One turn moves every row onto another: examples first, then more rows asked:
Fekug: [ 23 -14  16   1 -20   1 -10 -13  -9  -4 -26  14   4   0  -8 -15  13  -9
 -16 -11  14]
bofo: [  3 -10   1   7 -20  10 -23   7 -10  18 -10  13 -26   9  -8 -16   6   1
 -11 -30 -13]
risor: [  9  19 -32 -21  15  -5 -17 -11  -6 -10  -4   2  -3 -27 -19  22   3  -4
 -16 -20   5]
kiv: [  1 -10 -16  16 -30  -1 -10   4  -2   9  -5  12 -11   6 -22 -24  13   7
 -11 -27   2]
Bekol: [ 10 -10  11  15 -23  -2 -20 -12 -12  10 -26  19   2   2 -15 -11   2 -14
   6 -18  14]
Pape: [ 19  11 -12  -9 -25  10  -6 -33  15   5  15   0   1  -2 -14  32  23  10
  -3   1  -2]
Tidup: [-11   9 -17 -13  28  23 -17 -21   3   1 -12 -12   0 -24 -15  11  15   8
  -7  -1   3]
zar: [  2   3 -30   3   3  30  12 -24  14   5   8  -4   3 -23 -25   2  25   7
  -7  -3 -12]
megab: [ -4  -4   2  23 -25 -18 -13   7  -8  11 -13  14  -2  -8 -17 -25   4 -12
  -5 -23   6]
telu: [ 21  -7   0  -1 -14  11  16 -26  12  18  16   7  27 -24  -6  16  20 -23
  -2 -13 -17]
Nunug: [  1  16  19  -4  -1 -12 -16 -11  13  17  25   2 -12 -26  17  20   2 -17
  -2  -9 -20]
por: [ 13  11  -1   7 -24  15   1 -10  22  15   8  13  23 -27 -23  11   8   4
  14  -1 -30]
libal: [ 10 -12  17  17 -16 -20  -1   3  -1  -1 -10  11  -2 -13  -4 -28  13 -19
 -21 -14   1]
gur: [-11  22  -4  -2  -4  -3 -21  20  11  11  13  -4   4 -37 -12   4   3   9
  -4  -6 -34]
rele: [ 14  -4  13   6 -25   2 -14  -8  -3 -16 -14  18  12  -8   2 -11  23 -13
   6  -1  12]
zuzuv: [ -5   8   1   1  22  27  -1 -11   7  19  13   0 -18 -33   3   2   9  -8
  -5 -15 -33]
bilo: [ -5   3 -15 -26  12  -2 -17 -13  -7  -5  -5 -13  28 -21  -9  24  13  -9
 -22  -5  14]
bipo: [-15  23  -5 -12   3 -23 -28   4   7   0  20 -11  -9 -23   3  22   7   2
 -17  -4   0]
rem: [  9   4   3   5  10  30   8 -36  10  14  -4   3   7 -31  -9  10  12 -16
  12  -3 -13]
givim: [  3  24 -20  -9  19 -13  -9   3  -2   1   6   9  -9 -44  -5  11  -3 -21
 -15 -23 -12]
Zabeg: [ 11 -13  17  -7  -6   0 -25   0 -13  -3 -21   3 -17   3   5 -16   8  -3
 -29 -16   3]
kivu: [ -1  -9   5   3 -11   6 -36   0 -16  11 -26   9 -16   6 -11  -8   1   0
  -8 -22  11]
pona: [  5  -5  17 -12  -7   8 -38   5 -12 -17 -18   8 -10  -3  14  -4  18  -2
  -4  -8   9]
mikim: [ -4  16 -22 -15  -9 -14 -16 -17   7  -9   9 -10   6 -12 -18  26  17  12
 -14   1  14]
fuvag: [ 35  10 -17  -5  -8  14  10 -31   7   8   6  22  -2 -29  -9  20   5 -21
   3 -21 -18]
lumi: [-14   5 -13  -8  11 -12  -5  12   0  10  23  -8  10 -34   2   9  14 -13
 -25 -20 -16]
Sov: [ 27   9 -40 -15  -5  12   4 -24   2  -3   4  13  -4 -14 -25  22  15   0
 -11 -18  -5]
Nepo: [  3  -1   7  14 -26 -15  -5  14   4 -14   2  16   3 -18   6 -24  23 -15
  -4 -12  -1]
Sen: [  3  -7 -15   2 -28   2 -10  15   2 -18   9   9  -8   1   0 -21  33   9
 -17 -14  -1]
kerab: [  6  12 -17 -13 -11  26 -21  -6  11   5   0  -2   7 -12 -27  16  15  29
  -3   0 -24]
bira: [ -9  19  -7 -11   0  -2 -29   0   7  -3 -12  -6  26 -29 -24  16   3  10
   3   4  -5]
gopen: [  6  -4  15 -17  11  16 -12 -10  -3  22  14   2   0 -23  16  21   5 -23
 -14 -20 -29]
Fupi: [  6  15  20  -9  -2  19 -24  -3  11  18  -1   4   1 -27  -1  18  -4  -1
  10  -4 -41]
pak: [ 21  15  -6 -11  11   6  -2 -12   1  12  12  19 -19 -36   6  19  -4 -26
  -4 -29 -28]
pivi: [ 20 -16   8   2 -19  10 -11   1  -2   4  -6  11 -27   7   1 -21  16  -1
 -29 -21 -10]
liboz: [ 11 -11  10  -8 -22  22 -20   6  -2  -5   3  15 -24   5  14 -11  27   4
 -10 -18 -15]
Tuv: [ 10 -14  -8   6 -22  -9  -2   7  -1  -7  -5   4  -7  -1 -14 -29  23   2
 -37 -19   5]
geb: [-17  15 -10   8  25   0  -2  -8   6   6   2  -7   5 -47 -10  -5   9 -11
  -4  -3 -11]
sizer: [ 20   5  11   1 -24   4   4 -27  20  20  26  14  -5 -18  -1  23  14  -8
   1  -7 -22]
Pes: [ 11  -6 -28 -24  -8  24   1 -19   4  10  15  -6  12  -7 -18  22  28   7
 -27 -15 -11]

Nepo moves to pona
zar moves to rem
pak moves to givim
Where do these go?
bofo moves to megab
lumi moves to bilo
por moves to Fupi
Tuv moves to Fekug
mikim moves to Pape

